In the rows, 128 means zero.
Rotation paths and how fast each direction turns (degrees per step)
Each turn is a multiple of 5 degrees from 10 to 175, or 0.
Each row of a path follows its step; steps can be skipped.
Rotation 1:
step 0: [133 131 132 122 130 130 127 120 126 130 117 125 139 120 119 125 118 134
 121 124 127 129 121 125 131 126 128 127 129 124 127 125 123 131 129 121
 121 126 131 126 131 127 131 127 141 129 124 128 128 130 131]
step 1: [122 118 135 132 125 129 125 131 129 122 130 126 130 129 127 127 123 133
 124 126 126 132 129 129 125 128 136 138 137 135 136 127 127 125 128 133
 124 135 137 127 138 125 140 131 128 132 132 125 136 130 126]
step 2: [126 124 125 127 122 136 122 124 126 127 123 128 122 123 129 122 127 119
 132 130 131 128 133 123 135 127 134 126 126 125 129 121 127 133 132 127
 122 129 137 127 127 116 127 131 125 134 117 124 123 139 126]
step 4: [126 121 127 135 121 126 127 125 131 121 129 136 125 128 127 125 127 129
 122 135 137 122 129 127 127 138 127 141 136 130 139 126 128 125 124 128
 129 134 126 126 140 126 128 126 129 128 129 127 130 136 124]
step 6: [133 121 139 123 137 132 125 132 128 127 129 124 126 123 124 127 116 131
 122 124 125 134 119 128 123 133 129 134 130 123 132 124 118 120 130 127
 129 128 131 130 132 137 125 130 133 133 125 128 128 129 127]
step 7: [124 129 135 138 126 129 128 132 131 121 126 130 126 127 123 127 129 125
 127 126 138 123 132 131 128 136 122 133 133 128 134 123 129 125 132 119
 125 133 144 129 134 119 131 134 125 131 129 124 128 132 122]
step 8: [135 131 125 127 131 131 124 129 122 128 118 133 126 121 125 124 117 128
 126 125 130 133 128 127 123 125 136 127 132 126 128 121 137 132 120 120
 122 126 130 124 122 123 129 130 120 136 117 128 123 125 129]
step 9: [123 120 134 126 138 130 129 131 133 132 126 124 125 125 124 131 119 138
 122 132 127 130 132 115 125 140 131 134 134 130 131 125 128 129 129 122
 130 134 128 124 130 137 131 126 129 127 126 127 130 137 130]
step 10: [130 130 126 138 124 120 128 133 123 121 118 129 128 130 127 126 127 123
 122 132 135 122 131 125 123 133 123 120 133 132 133 122 128 128 132 133
 122 131 133 127 135 123 129 137 126 124 122 128 132 140 130]
Speeds:
[130 131 126 124 127 130 127 126 125 126 129 127 127 127 128 129 125 128
 126 129 127 129 128 125 130 130 129 127 128 126 127 128 130 129 129 128
 129 127 128 130 126 127 128 127 128 128 128 128 128 127 127]  125
[129 127 129 129 129 124 128 129 127 129 127 128 126 130 129 131 127 127
 129 129 125 130 126 124 129 127 129 130 127 129 126 128 126 128 130 132
 129 127 130 128 129 127 129 129 129 128 126 128 130 129 130]  85
Rotation 2:
step 0: [120 135 130 124 133 126 124 135 125 128 125 126 131 122 131 131 132 132
 126 125 133 124 127 130 126 142 127 128 141 122 135 120 131 125 128 133
 137 128 131 124 131 116 124 119 130 136 123 131 135 132 121]
step 1: [127 126 134 124 134 129 117 128 134 123 131 124 128 132 131 134 124 127
 117 126 125 128 123 136 138 130 134 136 128 127 125 119 121 128 130 133
 134 116 135 120 130 123 126 123 120 126 124 126 128 136 120]
step 2: [123 124 129 122 133 126 123 131 134 126 136 122 121 129 123 132 135 126
 119 121 136 129 125 128 125 125 130 133 124 128 116 124 128 121 118 121
 142 127 132 136 128 121 124 130 129 124 134 128 120 131 126]
step 4: [135 129 130 124 122 128 122 125 119 128 125 119 137 134 132 132 122 137
 126 127 145 139 123 126 128 121 130 122 124 130 131 128 129 130 135 129
 134 121 131 131 124 129 126 121 127 120 127 133 124 131 124]
step 5: [131 131 124 125 117 128 134 133 132 138 141 122 125 128 131 125 127 133
 129 126 139 133 134 129 130 119 135 124 136 126 127 119 127 130 122 136
 130 120 122 139 131 131 129 126 128 125 129 123 124 126 122]
step 6: [129 137 113 121 126 131 138 139 122 132 126 133 129 131 133 121 126 127
 121 123 133 131 127 130 132 136 120 123 131 128 123 121 132 134 120 132
 132 127 126 128 128 131 119 119 121 129 132 127 132 126 127]
step 7: [122 136 129 127 134 129 129 129 127 124 130 129 134 132 132 117 129 127
 123 123 129 137 125 133 142 119 131 130 130 127 136 121 129 142 127 127
 134 138 124 123 126 121 125 117 125 129 126 131 129 132 130]
step 8: [125 134 127 126 129 125 119 136 134 126 137 137 139 138 136 130 132 127
 131 130 129 124 128 138 134 119 134 135 128 129 124 129 131 122 124 131
 140 134 121 133 124 125 125 128 127 127 126 120 129 132 132]
step 10: [127 122 126 130 125 129 128 135 122 126 123 127 136 132 129 129 128 139
 118 128 130 128 128 123 129 133 140 142 126 123 133 123 129 128 138 133
 129 125 126 126 128 114 121 125 135 126 137 132 127 128 125]
Speeds:
[129 128 129 127 130 126 125 130 131 129 128 130 126 128 130 127 129 130
 127 130 124 130 127 129 128 131 127 131 129 127 130 127 129 127 129 127
 129 129 130 128 126 127 128 128 129 128 128 126 127 131 129]  45
[127 125 128 129 130 128 126 127 128 130 131 126 128 128 128 130 130 129
 128 126 130 129 130 128 127 132 130 130 125 128 127 129 130 128 129 128
 128 127 130 126 131 129 128 129 127 127 127 129 128 127 130]  40
[128 130 128 129 127 131 129 126 127 129 127 131 128 128 126 126 129 130
 127 128 127 127 128 131 126 132 126 127 128 129 129 129 130 126 125 126
 128 127 127 127 130 127 127 126 129 129 128 130 127 127 126]  115
Rotation 3:
step 0: [122 130 129 132 131 133 134 123 128 129 129 125 120 128 119 121 125 121
 120 128 122 128 125 126 131 134 123 133 131 129 124 131 132 136 133 130
 121 134 132 120 129 132 128 122 131 126 130 121 131 120 125]
step 1: [123 134 128 138 125 131 117 129 124 126 140 120 130 127 128 132 126 128
 130 128 136 129 132 133 125 126 120 130 128 131 129 128 138 129 129 127
 124 130 136 121 127 125 127 123 122 128 124 125 123 127 127]
step 2: [131 144 131 128 126 127 127 133 124 132 132 136 123 132 124 126 127 125
 129 127 129 130 127 135 124 127 128 141 134 130 129 130 128 130 118 131
 124 133 126 131 126 128 132 127 133 121 132 120 127 122 128]
step 3: [124 126 128 131 119 133 131 131 128 127 127 133 128 128 127 130 129 128
 126 113 146 123 134 127 121 124 130 129 134 130 126 132 134 133 129 125
 130 128 129 129 127 125 130 127 128 128 129 122 135 129 129]
step 4: [127 131 129 121 129 129 121 125 128 124 127 135 134 131 132 135 135 124
 123 127 135 129 133 125 132 122 131 135 127 131 129 125 127 128 120 129
 120 133 123 123 120 133 137 133 127 130 135 131 132 133 123]
step 5: [134 121 135 130 129 134 127 122 119 123 124 139 133 122 127 132 136 128
 123 127 136 130 125 127 130 126 134 132 127 127 130 122 124 137 129 125
 136 125 128 132 129 127 130 127 134 126 122 124 125 125 128]
step 7: [133 125 133 128 132 127 133 126 123 120 130 129 130 124 126 130 123 122
 116 132 121 130 124 114 120 132 127 128 131 122 125 123 131 127 127 125
 133 125 123 123 123 130 127 125 125 128 133 124 122 126 123]
step 9: [120 131 129 123 132 128 132 127 131 125 137 131 122 135 123 124 121 123
 130 139 128 129 128 124 123 130 130 127 131 135 126 126 129 134 129 125
 123 131 123 127 123 125 120 123 132 130 128 128 120 118 128]
step 10: [126 138 128 132 126 140 131 133 124 129 131 129 135 129 133 125 128 126
 129 129 134 116 128 129 120 132 123 128 131 130 130 126 135 126 130 127
 125 124 133 131 129 129 112 128 125 126 128 130 128 129 123]
Speeds:
[129 125 126 129 128 128 128 128 127 127 125 129 127 124 127 127 132 128
 130 127 128 129 129 129 127 126 129 129 129 129 127 126 127 127 128 129
 130 125 125 127 125 129 130 131 129 130 128 129 128 129 128]  40
Rotation 4:
step 0: [126 131 122 129 136 132 133 125 121 134 134 128 125 128 126 133 136 134
 128 131 129 122 130 127 123 138 116 122 134 129 134 129 126 122 119 130
 127 122 137 130 123 127 129 134 142 120 133 135 131 128 121]
step 1: [126 135 130 134 129 126 125 122 119 122 120 138 123 127 130 136 131 130
 126 133 130 124 143 134 119 136 126 131 132 135 122 130 127 126 123 127
 128 130 135 129 130 123 134 128 124 135 134 136 127 118 133]
step 2: [126 127 134 127 133 135 129 133 128 115 125 131 121 124 125 123 140 127
 128 134 118 123 129 127 130 127 133 131 124 131 116 120 122 125 129 126
 131 127 135 129 129 133 133 136 123 140 127 132 138 134 132]
step 4: [134 122 125 127 124 134 128 127 126 125 133 129 137 127 128 138 124 130
 124 132 125 125 126 132 129 126 129 124 127 128 121 131 130 126 121 128
 140 132 120 138 120 136 125 121 138 114 124 126 141 127 124]
step 5: [127 121 134 127 125 130 121 128 118 130 133 131 132 119 126 139 130 128
 123 128 132 124 134 127 126 123 127 132 132 126 126 134 128 131 122 131
 117 143 121 136 129 118 123 135 137 127 128 122 129 123 131]
step 6: [120 132 132 136 120 123 126 126 124 125 138 127 125 132 133 136 140 127
 132 130 124 130 128 122 134 126 115 127 136 126 122 119 132 127 132 121
 125 130 135 136 133 123 124 138 130 126 123 124 128 132 132]
step 7: [136 131 127 134 121 123 126 117 125 130 128 138 111 123 131 126 127 126
 134 125 122 135 134 124 133 135 127 134 133 120 125 131 126 125 125 125
 127 127 131 130 127 135 125 127 123 135 117 125 124 136 129]
step 8: [136 125 131 129 132 127 132 126 130 121 131 125 119 124 122 126 128 121
 126 133 133 120 129 130 144 123 128 132 131 117 125 132 127 127 124 123
 135 122 130 127 114 130 120 125 119 127 127 136 130 127 122]
step 10: [133 123 119 115 118 131 133 120 130 124 123 124 132 137 132 133 138 130
 133 128 123 122 131 127 130 117 121 127 122 134 132 128 135 129 126 125
 125 132 134 136 127 129 129 127 126 125 134 121 130 118 136]
Speeds:
[127 130 128 129 127 127 130 127 131 128 129 128 128 128 128 128 128 128
 132 130 128 128 126 126 125 128 126 127 128 129 130 127 125 131 126 128
 127 130 131 127 130 128 128 129 128 124 127 128 128 130 126]  115
